One vector is turned by the same rotation once a tick. Each row is the vector after some number of ticks, and that number follows the row.
The counts run from 0 to 561.
[139 109 116 151  81 119 144 105 193 151 156 112 170 175 126 182 117 132
 141 141 141 114 161 162 157 125 128  99  74 171  98 125 173 124 151 138
 109 120 119  96 132 178 123 117 114 116 129 104 137 121 137 100 111 131
 135 181  95 174 153 141  88 150 126 133 153 114 136 114 149 139 110 133
 167 137  92 118 129  96 121 135 113]	351
[127 102 118 136 113 144 159 103 158 157 163  91 160 138  82 157  90 128
 154 149 165 143 156 194 133  96 130 118  54 154 164 138 131 159 147 140
 139 108 118 122 148 180 140 143 114 100 110 149 130 157 120 150 175 164
 119 122 102 134 141 154 153  90 125 173 129 136 166 140 129 121 110 143
 156  81 123 141 119 108 131 113 148]	385
[158 118 131 177 133 156 127 111 110 176 152 159 156 118 133 192 115 110
 159 118 181 113 171 149 127  95 112 100  68 149 113 138 186 126 177 130
 138  79 111 126 141 140 122 126 114  82 102 120 105 136 126 146 112 125
 112 152  97 149 161 143 131 118 100 130 160 114 176 128 125 136 114 121
 149 120  96 110 129 107 122 124 127]	210
[119 135  97 154  87 125  93 112 197 130 177 122 175 136 133 167  75 110
 137 132 165 118 167 141 103 166 131  86  67 150 123  97 156 134 130 129
 122 119 101 106 151 126 150 108 113 148 106 123 115 146 106 119 156 117
 111 151  94 142 171 170 101 131 144 136 136 129 148 137 113 148 126 126
 171 135 110  92 124 106 157 120 128]	361
[141 123 105 131 124 149 143 109 115 118 103 126 164 122 123 174  91  72
 152 149 151 152 130 167 100 164 138  94 105 161 139 108 145 174 137 113
 112 138 131 184 137 201 128 138 143 124 106 154 114 170  86 114 165 123
 151 173 114 109 136 125 154  79 154 169 149 122 160 132 110 133 174 105
 144 127 112 120 122 140 141 149 133]	450
[138 102 153 162 104 130 132 114 164 142 159 137 116 153 122 224 133 105
 209 138 141 121 156 150 137 119 135 142 106 151  93 143 171 128 129 129
  95 113 146  98 164 168 109 137 112 113 118 128 130 129 141 117 113 139
 106 177  77 127 130 143 125 134 141 134 169 111 172 136 121 128 123 101
 149 133  94  98 142 130 133 117 101]	62
[145  97 100 180 131 123 142  99 176 144 174 165 176 140 126 173  84  99
 138 131 155  89 148 183 166 163 108 124 118 149 119 107 171 134 185 137
 142  86 120 120 117 136 137 149 126 130 133 121 112 133  80 123 126 115
 111 149 105 162 125 114 139 110 131 134 163 124 138 150 123 151 131 131
 130 147  80  82 102  98 135 118 164]	126
[123 107 115 156 139 119 119 108 190 129 174 157 130 124 146 184 119 107
 182 131 154 106 139 172 137 139 101 143 121 168 107 108 197 141 132 135
 153  78 148 132 133 132 120 162 124 144 125 122 111 129 136 137 127 143
  91 144 100 168 162 165 116  92 145 137 159 124 158 151 114 151 114 109
 161 113  92  91 114 120 153 115 131]	389
[156  83 146 167  82 145 146 106 142 172 142 151 174 164 110 173 140  91
 140 116 135 102 166 166 200 137 106 108  88 151 123 126 156 141 164 145
  95 113 118 126 112 185 148 121 132 105 109 115 148 158  94 102 125 146
 138 183 124 152 104 102 139 102  99 117 146 108 147 116 135 131 128 129
 128 153 112 146 112 111 113 103 142]	293
[137  92 189 144  75 166 150  99 150 151 159 160 136 179 105 196 120 109
 130 141 141  91 130 160 154 136  99 125  92 135 115 144 152 147 121 125
  92 134 133 135 158 163 132 131 145 113 114 134 113 156  72 136 132 139
 110 189 124 118 110 137 161 116 130 131 141 110 189 115 152 142 119 129
 134 153 107 110 118 139 136 134 133]	266
[153  79  76 184 146 132 132  89 148 140 120 126 179 132 154 163 113 108
 133 118 180  96 149 185 143 150  97 106 126 161 122  67 172 172 169 136
 130  99 115 160 106 162 153 172 124 139 109 137 122 153 100 129 140 137
 118 151 114 135 137 130 132  93 143 120 167 163 144 144 134 151 131 125
 102 119  99 117 114 128 112 118 147]	421
[142 102 123 162  75  98 130  89 151 128 170 115 138 167 107 221 156 126
 167 143 126 117 160 155 160 154 121 129  97 153 106 143 147 154 139 125
 110 132 134 100 139 169 120 144 115  92 129 124 143 101 137  81 108 162
 138 195 100 120 141 173 131 120 124 130 153 121 115 136 158 145 109 115
 141 127  97 139 132 128 121  99  99]	325
[153 122  96 184 132 145 124  95 144 125 122 125 157 158 139 166 154 106
 146 110 145  94 130 156 126 168  91 108 134 141 131  94 167 187 135 132
 124 143 108 189 101 186 158 150 136 123 104 148 119 153 110 112 141 139
 104 172 128 119 148 151 126  76 157 136 174 142 155 138 136 153 159 112
  90 143 121 135 144 160 128 132 143]	439
[143  95  97 153 113 156 135 108 128 166  86 110 184 147 122 158  95 119
 125 120 189 148 156 171 121 114 135  86  80 175 117 111 166 167 170 145
 119 115 102 163 126 198 145 155 124  99 111 133 118 161 128 148 126 139
 144 155 110 149 139 129 130 131  99 136 156 145 136 111 123 133 119 118
 130 118  90 123 106 117 114 135 119]	217
[156 123 123 179 118 141 179  88 150 132 149 112 149 157  97 192 127 119
 211 132 144 124 182 186 145 105 145 134 111 136 132 136 148 150 148 149
 129 121 125 100 135 201  94 143 105  82 138 131 132 148 135 114 124 116
 136 148  95 141 127 121 113 124 132 135 177 103 114 111  99 114 138 114
 134 122 115 138 154 103 124 105 143]	339
[133 127 129 146 106 154 146  97 128 120 111 101 155 156 102 156 117 137
 167 131 198 148 142 155  89 122 132 118  86 152 131 122 148 196 101 125
 136 166  91 158 153 199 118 158 107  79 113 133 118 169 142 137 131 151
 124 160 112 115 170 165 132  81 131 151 146 124 147 117 126 117 141 133
 142 110 137 165 140 143 120 127  91]	206
[145 108 126 166 104 151 115 115 172 136 161 137 125 167 100 189 132 123
 129 102 154  94 142 144 123 139 102 117  99 119 140 134 126 195 104 150
 123 129  92 158 149 146 166 138 124  92 101 162 105 160 101 125 161 150
  87 142 106  87 148 182 156  99 113 139 160 152 159 117 146 152 135 113
 102 117 117 137 134 146 170 137 141]	252
[128 132 116 166 114 143 110 119 153 126 130 150 175 154 137 157  87 105
 129 129 187 119 154 141 108 163 128  61  47 162 114 124 190 152 159 132
 137 122  99 163 126 123 142 108 125 114  93 114  99 151  93 137 128  94
 108 171 102 146 161 128 124 107 139 131 141 105 148 130 127 152 144 129
 178 136 115 109 133 136 140 131 118]	201
[112 121 106 137  99 120 122  68 182 114 161  94 146 136 123 158  96 110
 180 142 177 138 149 171 104 152 130 132 101 130 123 106 149 160  97 128
 126 135 124 151 140 168 145 165 122 156 107 155 131 179 113 158 142 132
 106 122  99 128 148 188 141 114 164 160 142 147 160 137 115 127 153 122
 188  97 130  99 130 133 144 104 136]	374
[127 106 110 158  94 117  82  97 167 118 136 112 176 147 131 186  92 104
 154 115 184 127 177 137 118 148 135  98  72 130 136  93 117 187 136 143
 104 115 121 128 174 145 182 127 110 133  92 162 140 178 118 115 164 132
  98 135  70  75 143 157 143 140 134 133 140 154 127 134 132 138 157 111
 149 129 121 127 138 123 145 100 128]	66
[120  86 129 149  73 117 104  95 177 149 154 127 146 144 130 182  94 102
 163 137 149 116 148 152 142 151 127 117  89 168  95 114 170 120 140 123
 103  84 140  99 163 145 145 138 119 151 113 117 143 138 146 111 127 144
 123 165  92 140 129 142 130 146 129 119 155 145 181 146 132 136 115 117
 188 147  86  80  99 115 142 124 101]	81
[147 136 113 165 133 158 178 107 153 127 186 148 177 124  80 166  99 118
 157 128 153  88 171 184 124 140 116 143 111 144 162 126 145 146 158 136
 144 111 103  88 147 157 102 144  98  95 125 130 115 152  68 110 173 109
 107 151 110 132 155 129 129  67 126 144 168 115 156 120 108 111 121 131
 115 134 117 124 142  98 127 130 167]	135
[148  86 138 184  84 135 106 102 183 126 167 156 146 170 128 169 168 112
 175  85 128  72 140 138 152 158  80 121 135 140 116 111 149 181  98 136
 106 138 102 157 133 157 153 145 118 117 113 138 110 159 106 106 130 159
  91 180 114 112 127 144 137  76 138 109 166 125 147 125 137 134 139 115
 102 158 110 138 128 139 146 124 127]	279
[126 124  87 174  93 116  80 112 206 126 179 120 167 145 152 170 109 101
 147 117 148 110 165 135 121 171 121 100  88 143  95  93 175 145 127 137
 123 118  99 133 135 132 159 133 115 163 110 140 111 138 126 118 133 122
  99 153  83 145 166 176  95 137 155 133 153 141 148 133 123 162 139 135
 161 137 105 107 139 110 154 126 132]	362
[125  90 109 168  83 126 108 107 223 155 169 134 163 170 120 158 118 106
 119 111 129  99 139 155 168 166 109 107  93 173 129 133 189 150 140 153
 119 102 117 126 126 140 167 118 130 127 122 116 140 122 140 111 125 148
  89 170  96 174 127 145 112 112 123 116 149 141 160 146 137 143 119 130
 148 165  89  98 112 106 139 125 124]	100
[127  99 159 139  78 148 119 103 182 131 147 145 167 173 130 169  82 103
 133 131 171  98 157 164 152 160 121 100  81 142 128  94 142 156 142 132
 105 123 107 135 112 172 158 129 148 160 111 153 112 179  68 122 149 104
 115 165 116 140 114 114 134 150 138 138 134 117 137 116 135 153 111 132
 151 153 102 109 131 108 141 115 155]	554
[129  84 144 161 111 141 109  97 146 109 154 163 149 132 110 168 109  87
 184 100 173 107 146 138 108 161 112 132 142 122 127  91 118 182  95 138
 114 122 112 148 167 160 147 154 113 139 112 160 100 184  94 130 162 144
 111 149 107  95 129 152 156  94 141 127 161 138 141 139 107 130 154  92
 122 132 109 131 112 140 166 124 149]	271
[126 127 146 142 105 137 119 134 166 118 145 140 122 143  98 210 142 125
 186 116 152 137 151 149 121 144 144 139 124 160 137 135 145 187 113 142
 102 145 124 111 168 186 105 112 102  80 122 127 124 137 150  84 144 147
 142 187  90 118 153 161 119  94 124 154 150 102 142 120 130 137 107  96
 128 130 110 146 152 126 148 134  84]	45
[133 114 150 126 104 149 112  96 151 147 159 149 115 157 125 214 109 113
 138 133 152 105 130 157 103 140 102 119  95 150  97 140 157 147 101 100
 115 116 126 137 165 151 133 144 132 114 116 144 108 137  99 141 123 136
 102 165 111 109 143 195 161 124 131 142 141 132 189 123 146 153 121 101
 148 142 116  71 118 161 156 137  98]	240
[147 126 128 177 109 113 149  68 167 117 175  98 125 152 124 183 142 117
 208 135 148 109 173 170 130 106 114 130 107 120 115 121 166 162 105 139
 109 119 116 128 126 185 130 161 118 140 110 142 146 169 126 149 112 124
 108 130  94 113 146 172 122 136 155 144 169 145 142 127 106 123 161 115
 159 111 125 120 158 135 131  95 142]	356
[146  63 151 161  96 140 153  91 128 130 148 133 143 148  95 172 150 111
 203 113 135 110 142 176 153 112  93 157 142 143 125 117 137 166 113 146
 109 123 119 128 155 213 124 175 118  95 123 142 124 180 134 120 131 175
 140 167 119 117 120 133 156  87 122 134 154 124 134 126 131 107 134 105
 110 125 106 155 114 119 125 120 127]	281
[133 103 119 153  89 113 121 111 174 129 144 147 149 146 118 180 148  93
 182 111 122 123 143 151 162 189 120 136 161 180 111 122 172 163 117 132
 118 130 132 130 119 199 126 135 120 107 133 120 136 128 137  75 109 145
 132 186 111 171 126 147 106  91 122 123 155 119 120 142 119 133 119 100
 136 153  97 124 113 134 134 113  96]	306
[151 125 126 154 110 143 125 146 172 133 139 147 131 145 109 214 153 122
 191 105 138 124 156 150 129 136 137 134 124 173 124 137 159 169 137 140
 121 126 125 113 151 192 104 107 116  74 142 122 126 128 164  88 137 140
 124 181  92 154 148 142 102  95 138 139 168  84 130 118 120 137 115 100
 110 130  91 133 147 115 152 126 102]	44
[119 114 147 154  57 136 103 100 197 134 142 106 155 194 116 189 127 132
 150 118 153 103 151 128 130 163 118 104  66 136 125 132 152 156 117 135
 103 143 120 114 152 148 155 115 113 125 106 135 142 148 139  92 133 153
 100 191  89 115 149 148 115 127 148 130 147 152 161 121 155 137 125 133
 148 162 118 129 142 139 133 120  91]	73
[107 146 108 157 103 144 119 130 236 123 173 121 151 156 122 145 105 128
 150 116 159 118 143 140 108 176 115 113  95 148 130 127 176 167  98 148
 138 132  95 139 129 145 141 128 119 135 119 125 103 151 131 133 149 125
  85 155 109 171 155 174  99  79 155 151 154 120 153 129 118 141 133 130
 156 126 128 128 143 121 173 143 125]	380
[151 125 137 143  79 169 151 124 143 159 160 148 152 142  93 178 119 112
 163 123 140 131 150 143 127 117 141 127 121 164 115 165 166 151 108 131
 122 140  91 113 152 189  93 122 104  72 125 112 119 152 151 124 112 145
 120 194 113 167 148 155 121 103  94 142 161 101 157 104  99  97 137 105
 149 141 103 134 107 119 156 142  94]	500
[150  89 124 163 101 158 136 132 136 124 146 151 168 129  91 156 145 127
 162  87 169 112 157 150 129 134 103 127 113 155 144  99 121 192 112 155
 132 134  78 147 136 179 134 146 106  88 128 139  97 163 131 106 154 165
 129 169 122 123 165 153 127  63 112 146 152 116 113 115 120 132 111 115
 105 116 120 181 110 115 128 129 138]	0
[123  93 143 110  76 150 135 107 162 120 155 135 180 171 120 158  72  98
 144 127 184 122 163 175 128 159 138 104  92 148 134  96 112 173 131 138
  95 122 106 138 142 178 149 154 139 148 112 162 126 180  62 128 176 121
 150 150 119 130 120 125 160 133 142 154 125 110 124 119 132 150 123 124
 159 134 117 125 113 112 140 118 153]	553
[140 106  96 142 100 139 147  88 186 129 130  84 160 146 121 156 106 125
 186 122 153 153 146 180 126 120 136 126 126 165 122 110 155 171 117 167
 115 144 109 143 122 225 130 164 127 124 128 140 131 169 177 130 141 150
 137 140  99 168 135 151  86 112 147 151 159 135 130 124 107 110 134 124
 146 108  99 141 126  98 139 126 124]	365
[124 140 125 164 115 142 141 108 180 148 187 150 142 129 122 173 101  96
 144 151 174  99 160 174 130 141 113 118  55 128 147 136 165 142 140 125
 142  90 113 132 129 118 139 124 131 126  94 134 116 160  78 163 153 121
  67 129 100 149 153 167 139  91 145 152 135 123 188 132 129 138 118 137
 164 120 112  88 144 123 148 106 164]	387
[ 99 121 122 134  76 147 132  94 208 147 150 121 169 156 102 146  58  98
 116 137 157 132 143 164 133 190 153  97  83 166 137 134 150 146 127 129
 122 115 124 127 144 160 160 110 133 138 118 120 145 156  87 125 155 118
 114 157  99 156 113 134 142 121 130 151 129 140 171 134 134 122 143 138
 187 154 118  97 112 123 152 134 115]	98
[128 117 155 158  81 126 116  97 146 108 185 151 134 122  92 192 155  88
 186 106 140  88 154 141 135 189 103 147 141 130 131 127 144 162  73 115
 116 137 116 116 148 162 133 140 109 105 107 125 120 162 106  96 134 136
 102 181 117 111 155 177 144  78 135 132 134 119 159 131 116 134 134 100
 133 156 144 134 133 154 146 115 109]	297
